Each row is where one point has got to under a steady rotation. How many steps took it there?
The counts run from 0 to 319.
[-0.34 -0.42 -1.84  1.50  1.09  2.25 -3.82  1.12  2.46 -1.29 -1.39 -1.00
  0.37  2.81 -1.96  1.40  1.01  1.52  2.33 -0.08 -1.48 -2.89  0.28  0.03
  2.38 -0.25  0.50  3.26  4.00 -1.40 -1.68 -4.82 -1.32 -0.60 -0.59  2.88
 -0.44 -3.11] : 284
[-1.15  2.03  1.67 -0.73 -0.45  0.76 -1.20 -0.42  3.13  1.33  0.37  0.98
  1.64 -1.75  1.50  4.53 -0.48  0.21  1.45 -4.45 -2.45  1.03 -2.84  1.45
  0.98 -2.21  0.82 -2.75  4.12  2.02  0.91 -3.31  0.66  1.04 -3.26 -2.03
 -0.73 -1.36] : 229
[ 0.54  0.61  0.33 -1.84  1.03  0.08 -1.16 -2.20  1.19  0.85  1.33 -3.63
  2.58 -3.91 -2.95  0.83 -0.81 -1.24  2.19 -2.77 -3.52 -2.27 -3.80  1.83
 -0.65  2.12  0.48 -2.60  1.86 -2.37  0.62 -4.84  0.47  0.37  0.49  3.62
  0.09 -2.13] : 66
[ 1.30  0.09  0.30 -0.58  4.38 -1.92  0.65 -1.43 -0.90  1.71  1.39 -1.09
 -0.66 -2.07 -1.65 -0.29  2.12  0.41  3.12 -2.66 -2.63 -0.03 -3.01  3.73
 -0.50  1.25 -1.03 -0.94  2.97 -1.67 -0.27 -5.14 -0.87  3.84  0.80  3.28
  1.40 -1.27] : 53
[ 1.41 -0.70 -0.11 -1.05 -1.22  1.62 -2.66 -1.46 -0.62  3.08 -0.77 -3.13
  2.44 -1.77 -2.43  0.94 -0.12 -3.23  0.66 -1.43 -0.17 -0.59 -0.43  4.47
 -1.29  1.37  0.19 -0.18  1.30  1.64  2.97 -3.33 -0.73  2.86 -2.00  4.00
  1.96 -4.70] : 61
[ 0.40  0.94 -4.46 -2.93 -0.74  0.32 -0.18 -3.07 -0.80 -5.07  0.16 -0.17
 -1.46  1.52 -1.51  1.42  1.57 -2.63 -2.82  0.29 -2.90 -1.12 -1.82 -0.21
  4.12 -3.55  1.86  0.40  0.35 -0.09 -3.12 -0.49  2.40 -2.65  0.02  1.52
 -2.84 -1.68] : 142
[ 1.87 -1.73 -1.35  0.90  1.67  2.22 -0.84  0.90  1.27 -2.79  1.06 -1.68
  0.40 -1.12 -2.50 -0.64  2.55  2.55  3.66 -2.37 -0.23 -0.20  1.25 -2.68
 -1.85  4.25  2.61 -1.71  2.65 -1.50  0.89 -0.66 -1.10 -2.63 -0.95  3.85
 -2.29 -4.29] : 83
[-3.09 -1.00 -2.94  0.27 -1.11  1.92 -0.21 -1.71 -3.90 -1.00 -1.02  2.83
  1.24  0.09 -2.98 -3.20  2.20 -1.36 -0.89  0.43  0.93 -0.31  1.45  1.99
  0.39 -0.72  0.80  2.99  2.08  1.61 -0.67 -3.42 -0.48  2.14 -0.41  5.64
 -1.66 -3.90] : 310
[ 4.30 -2.48 -0.05  0.40  3.62  0.10 -0.94 -1.54 -1.37 -1.43  1.20 -2.32
  2.76 -2.74 -2.25 -2.85  2.28 -1.59  0.16 -1.84 -1.81  2.04 -0.38 -0.45
 -2.52  3.05  2.43 -3.00  1.31 -0.75  3.00 -0.72 -0.65 -1.84 -2.57  0.03
 -0.51 -4.24] : 76
[-1.71  1.80 -1.72 -1.42 -0.74 -0.47  2.54 -3.27 -2.35 -0.90  0.41  2.31
 -2.96 -2.36 -0.73  1.83  1.76 -0.76 -0.74 -2.61 -2.66  1.31 -1.83  4.33
  2.16 -3.07 -1.17 -1.31  1.32  2.82 -4.04 -1.74  0.86  3.25  0.26  1.37
 -0.72  0.58] : 179
[ 1.10 -0.76  0.15  2.61  3.37 -1.35  0.34 -4.44  1.86 -0.13  0.52 -1.33
  1.03  0.76 -2.12  1.05 -1.75 -1.18 -0.86  1.41 -3.15 -1.34 -3.48  4.09
  2.88  2.29  2.58 -1.88  4.32  1.89 -3.50 -1.25  3.29 -0.87  0.42 -1.96
  0.21  1.86] : 3
[-0.69  0.67 -2.68 -0.56 -0.74 -1.16  4.01 -3.67 -2.49 -0.60  1.21  3.08
 -3.56 -1.33 -0.52  0.60  1.19 -0.72 -1.82 -3.41 -0.53  1.57 -0.11  3.74
  2.52 -4.14  0.02 -2.40  0.89  3.05 -3.48 -0.74  1.59  3.35 -0.67  1.56
 -0.29 -0.67] : 180
[ 2.59 -0.47 -4.26  3.15  1.42  0.56 -1.67 -3.47 -0.39 -5.22  1.27  0.18
 -1.13  0.64 -3.00  1.45  1.56  0.62 -0.91  1.29  0.01  2.74  1.93  0.59
  3.18  0.75 -0.44 -0.87  1.96  1.35 -1.47  2.40 -2.20 -3.02 -1.10 -2.65
  0.88  0.05] : 151
[ 1.12 -1.74  0.33  2.06 -1.26  1.85  1.62 -1.75 -1.46  2.67  0.99 -0.38
 -2.02 -1.74 -0.43  4.02  1.03 -3.41 -2.42 -1.39 -2.40 -0.34  0.85  3.51
  0.48 -0.27  1.87 -3.28 -2.67  3.16  0.05  1.88  2.54  2.36 -1.17 -0.09
 -1.04 -4.08] : 199
[ 2.00 -1.49 -0.57  3.60  3.72 -2.07  1.86 -0.69  2.35  0.46  2.66  2.01
 -2.32  0.58  1.48  3.66  0.66  2.69  2.79 -4.61 -0.80  1.42  0.45  0.58
  0.38 -0.21  3.26 -3.16  1.20  0.36  0.97  0.02  2.95  0.49 -2.55 -1.77
 -1.32 -3.71] : 219
[ 2.89 -1.35 -1.99  3.19  1.55  3.87 -2.49  1.55 -1.23 -0.36 -0.27 -0.31
  1.25  3.54 -2.00  0.88  1.88  2.15 -1.25  0.32 -0.79  0.00  1.94 -0.15
  2.49 -2.22  1.28  0.19  3.39 -3.66  1.94 -1.84 -3.67  0.79 -2.18  0.92
  0.57 -4.84] : 287
[-0.92  0.35 -0.54  2.71 -2.48  3.26 -2.66 -1.05 -1.98 -1.16 -1.44  1.47
  3.91  1.34 -1.65 -1.72 -1.51 -0.80 -1.08  1.12 -0.22 -1.27  1.99 -0.05
  2.34 -2.13  1.18  1.14  3.26  1.93  0.93 -4.51 -2.45  0.41 -3.63  3.61
 -0.70 -3.93] : 298
[ 4.36  1.28 -3.84 -1.43 -1.45  1.81  0.31 -2.96 -0.17  0.17  0.53 -0.85
 -0.30  1.62 -1.73 -0.07  3.58 -1.88 -4.09  2.82  1.51  2.81 -0.27  2.54
  3.12 -0.89  0.36 -2.61  0.48 -2.17  2.72  1.56 -2.12  0.04  0.95  2.38
 -1.76 -3.07] : 125
[ 2.30  0.03 -1.91  3.96  2.98  2.35  0.64 -0.03 -0.43  0.73  0.75  0.75
  1.45 -1.13 -1.44  2.65  0.52  1.14  2.58 -3.28 -0.87 -1.42 -1.61  1.58
  1.19  2.29  0.41 -2.87  4.86  0.21 -2.49 -2.61 -2.44 -0.46 -1.42 -4.02
  3.86  0.84] : 27
[ 1.28  0.36 -5.92  2.46 -0.06  1.46  2.77 -2.99 -0.43 -1.25  2.11  0.77
  1.27 -3.20 -3.77 -2.72 -0.49  0.41  0.61 -1.36  2.29 -0.50  0.09 -0.69
  2.27  1.61  0.58 -2.56  1.59 -3.22 -2.57 -1.83 -2.62  0.58  1.62  3.22
  0.34 -1.85] : 319
[ 0.81 -2.39 -3.04  2.72  1.85  2.43  0.39 -2.89 -2.89 -0.64  0.85  1.07
  1.30 -2.10 -4.84 -5.13  1.93  0.08 -0.30  1.34  1.84  3.29  1.74  2.30
  0.86  2.79 -0.79 -0.13  3.15  0.43 -0.45 -0.63 -3.61  0.53 -0.23  2.33
  0.09 -2.09] : 313
[-0.75 -1.80  1.12  0.16 -1.24  2.13 -2.07  1.29  2.43 -0.56  0.38 -2.69
 -2.11 -1.15 -0.66  4.88  0.21 -1.43  2.01 -4.88 -3.05 -0.76  1.47  2.51
 -1.02  0.44  1.38  0.00 -0.30  4.74 -3.32  0.64  2.80  0.55 -1.31  0.89
 -1.59 -4.05] : 210
[ 1.56 -1.68 -0.15 -0.46 -1.05  4.24  0.14  2.23  2.88  3.36 -2.45 -1.01
 -0.23  0.85  1.20 -1.11  3.57 -0.34 -1.97 -3.54  2.53  1.35 -0.30  3.86
 -0.05 -1.23  1.83 -3.17  4.48  0.34  1.08 -0.35 -0.09  2.22 -2.45  1.24
 -1.30 -3.69] : 249
[ 1.67  1.11 -3.20  2.31  0.10 -0.14  0.79 -1.57  0.51 -0.96  0.72  3.15
  1.21  0.71  0.77  0.42  1.75  0.25  3.33 -0.93  3.00  0.33  0.23 -3.40
  0.02  0.93  3.09 -2.29  1.55 -0.45  4.66 -2.55 -0.93 -2.05 -2.83  1.70
 -2.22 -5.25] : 94
[ 4.24 -1.28  0.52 -1.03  1.57  1.55  0.13  1.65 -3.37  2.05  0.21 -0.65
  0.63 -0.88 -1.13 -0.69  1.81 -1.01 -0.95 -4.39 -1.58  1.71  0.24  3.48
 -0.83 -2.03 -0.03 -2.24  2.46 -0.55  0.09 -2.87 -2.51  5.44 -2.21  2.54
  1.21 -3.37] : 50
[ 0.42 -1.38 -0.70  3.88 -0.31  1.26  3.76 -2.80  1.90  1.99  2.47 -1.70
 -3.45 -1.78 -0.92  3.44 -0.91  0.30  0.66 -1.66 -2.33 -2.24  0.42  2.02
  2.04  2.37  0.65 -5.19 -1.15  0.42 -2.72  1.32  2.13  2.03  2.32  2.21
 -0.81 -0.70] : 195
[ 1.58 -1.83  0.27  1.04  1.63  0.41  1.82  0.81  5.46  2.23 -0.25 -0.65
 -0.81 -0.97  1.47 -2.99  0.69  1.63  1.98 -2.48  1.83  0.34 -0.51  1.75
 -0.27  1.73  1.64 -3.31  6.17  1.69 -1.46 -1.79 -0.01  0.49 -0.30  2.59
 -2.58  0.01] : 245
[ 2.27 -0.58 -2.27  3.13 -1.91  0.23  4.60 -2.74  1.21  1.97  2.23 -0.93
 -3.04 -2.09 -0.17  3.12 -1.34 -0.19  0.03 -2.65 -0.87 -1.18  0.38  1.68
  2.35 -0.04  1.58 -6.20 -0.91  0.14 -2.34  1.30  1.76  1.91  0.97  1.37
  0.27 -1.20] : 194
[ 4.00 -1.90  0.56  3.85  1.12  0.45  2.30  1.80 -0.50  1.68 -0.03 -0.12
 -0.76 -0.28 -0.32 -2.07 -0.66 -0.02  2.53 -3.91 -0.05 -0.87  2.73 -0.27
 -1.15  0.65  0.47 -2.67  3.44  2.15 -1.89 -3.45 -2.65  3.22 -1.25  3.39
  0.86 -2.23] : 45
[ 2.86 -4.02  0.30  4.70  0.50  2.31  0.75 -0.79  1.69 -0.31 -0.73 -2.11
  0.03  2.42 -1.79 -0.25 -1.33  0.34 -1.05 -1.10 -1.07 -2.78  1.41  1.48
  1.80  2.44  3.25 -2.66  3.97  2.50 -4.28  1.53  1.81 -0.78 -0.95  0.47
  0.29 -0.29] : 8
[ 0.12 -0.13  2.26  1.56  0.27  3.10 -0.38  0.79 -4.45  3.09 -1.71  2.18
  0.69  0.14 -0.22  2.36  2.54 -2.33  0.97 -1.30 -3.25 -1.30 -0.34  2.50
  0.57 -0.53 -0.09  1.19  2.40  3.90  0.11 -4.70 -1.51  2.78 -2.34 -1.03
  0.55 -1.97] : 36
[-0.71 -0.96  3.89  0.34 -0.71  2.31 -0.32  0.51  1.11  2.92 -1.12  2.31
  0.02  0.39  2.37  1.03  2.39 -1.08 -1.34 -2.07 -0.57  1.58  0.31  2.03
 -0.79 -1.52  3.29 -2.24  4.35  4.27  2.68 -1.53  0.77  1.82 -3.86  0.03
 -3.33 -3.85] : 236
[ 0.63  0.02 -0.89  2.77  4.39  2.06 -4.05 -0.82 -1.26 -0.81  0.44 -0.66
  1.73  2.30 -2.45  1.24  2.31  2.20  0.75  2.06 -3.22  1.36 -0.35  1.02
  2.96  0.97 -1.13  0.56  4.41 -3.65  0.45 -3.97 -3.51 -0.28 -0.52 -0.12
  0.03 -2.01] : 289
[ 0.99  2.49 -1.00 -0.58 -3.55  3.30 -2.95  0.27 -0.39 -0.57 -1.22  1.52
  3.52 -0.47 -0.37  1.22  2.06 -2.37  0.55 -0.08  1.54  1.84 -0.18 -1.71
  0.66 -0.54  0.73 -0.57  2.36  2.23  3.92 -2.16 -3.88 -1.55 -3.00  1.19
 -2.60 -4.12] : 99
[ 3.00 -3.51 -0.81  3.97 -0.36  1.10  1.68 -1.30  1.51 -0.08 -0.73 -0.84
  0.79  2.69 -1.09 -0.52 -2.56 -1.25 -1.93 -0.87 -0.12 -2.99  1.00  1.68
  1.96  0.09  4.75 -2.57  2.83  2.95 -3.62  0.70  2.89 -0.11 -2.09 -0.40
  0.51 -1.80] : 7
[ 3.63  1.14 -1.91 -1.60 -1.19  0.67 -0.41 -1.05 -0.49 -0.95 -0.45  2.00
  0.50  0.51 -0.22 -2.48  4.10 -3.12 -1.98  1.66  2.47  3.88  0.25  0.42
  0.68 -2.19  0.41 -0.08  2.04  2.64  2.65 -0.59 -3.82 -0.02 -2.01  2.39
 -3.20 -3.28] : 112
[ 2.81  0.76 -2.20 -2.01  0.48  2.54 -0.30  0.74  2.54  1.29 -1.91 -2.06
  2.32 -0.39  0.58 -0.67  1.52 -4.89 -1.53 -0.77 -2.32 -3.38 -3.86  0.69
  1.74 -2.98  2.89 -1.75  2.25 -3.29 -0.58 -3.50  0.41 -0.59 -1.97 -1.32
 -1.77 -3.57] : 267
[ 0.77  1.43 -6.18  2.17 -2.38  1.04  1.63 -2.95 -0.83 -4.41  1.18  2.45
 -1.35  1.80 -0.38  3.71 -0.35  1.30 -0.35 -1.97  0.74 -0.02  1.94 -1.43
  4.92 -3.30  1.52 -1.92  1.11 -0.14 -2.57  0.14 -0.17 -0.93 -1.18 -0.15
  1.04 -1.13] : 156
[ 3.69 -1.38 -0.61  2.30 -0.10  0.12  2.98  1.26 -1.23  1.56  0.11  1.31
  0.11 -0.40  0.18 -2.21 -0.99 -1.32  1.84 -4.45 -0.13 -1.10  1.46 -0.26
 -0.06 -1.87  1.35 -2.37  2.98  2.80 -1.24 -3.93 -1.71  2.94 -2.35  2.90
  0.46 -2.45] : 44
[ 1.13 -2.54 -3.18  2.39  0.40  2.58  1.03 -2.02 -4.14 -0.13 -0.31  1.88
  0.75 -0.38 -3.75 -4.96  2.00 -0.70 -2.13  0.40  2.19  2.39  2.75  1.92
  0.91  0.52  0.80  0.06  2.67  0.22  0.27 -0.71 -2.67  1.42 -1.10  2.79
 -0.08 -3.91] : 312
[-2.94  0.76 -1.09  2.65 -1.14  1.61 -3.59 -1.96 -0.87 -0.84 -1.20  0.78
  2.81  1.43 -2.19 -0.81 -1.57 -0.42  0.64  1.31 -0.88 -2.60  0.54  0.13
  2.56 -0.91  0.81  2.47  4.32  1.47 -0.04 -5.66 -1.78  0.18 -1.89  4.07
 -0.81 -2.84] : 297
[-0.10 -2.11  2.61 -0.56  1.44  1.68 -2.24 -1.05 -1.25 -0.27  0.36 -2.78
  0.08 -1.56 -2.62  0.08  2.35 -1.56  1.22  0.20 -3.79 -2.04 -0.43  0.94
 -2.04  5.24  1.85 -0.47  1.02  0.20  2.10 -2.57  0.85 -0.37 -0.25  4.18
 -2.63 -4.80] : 72
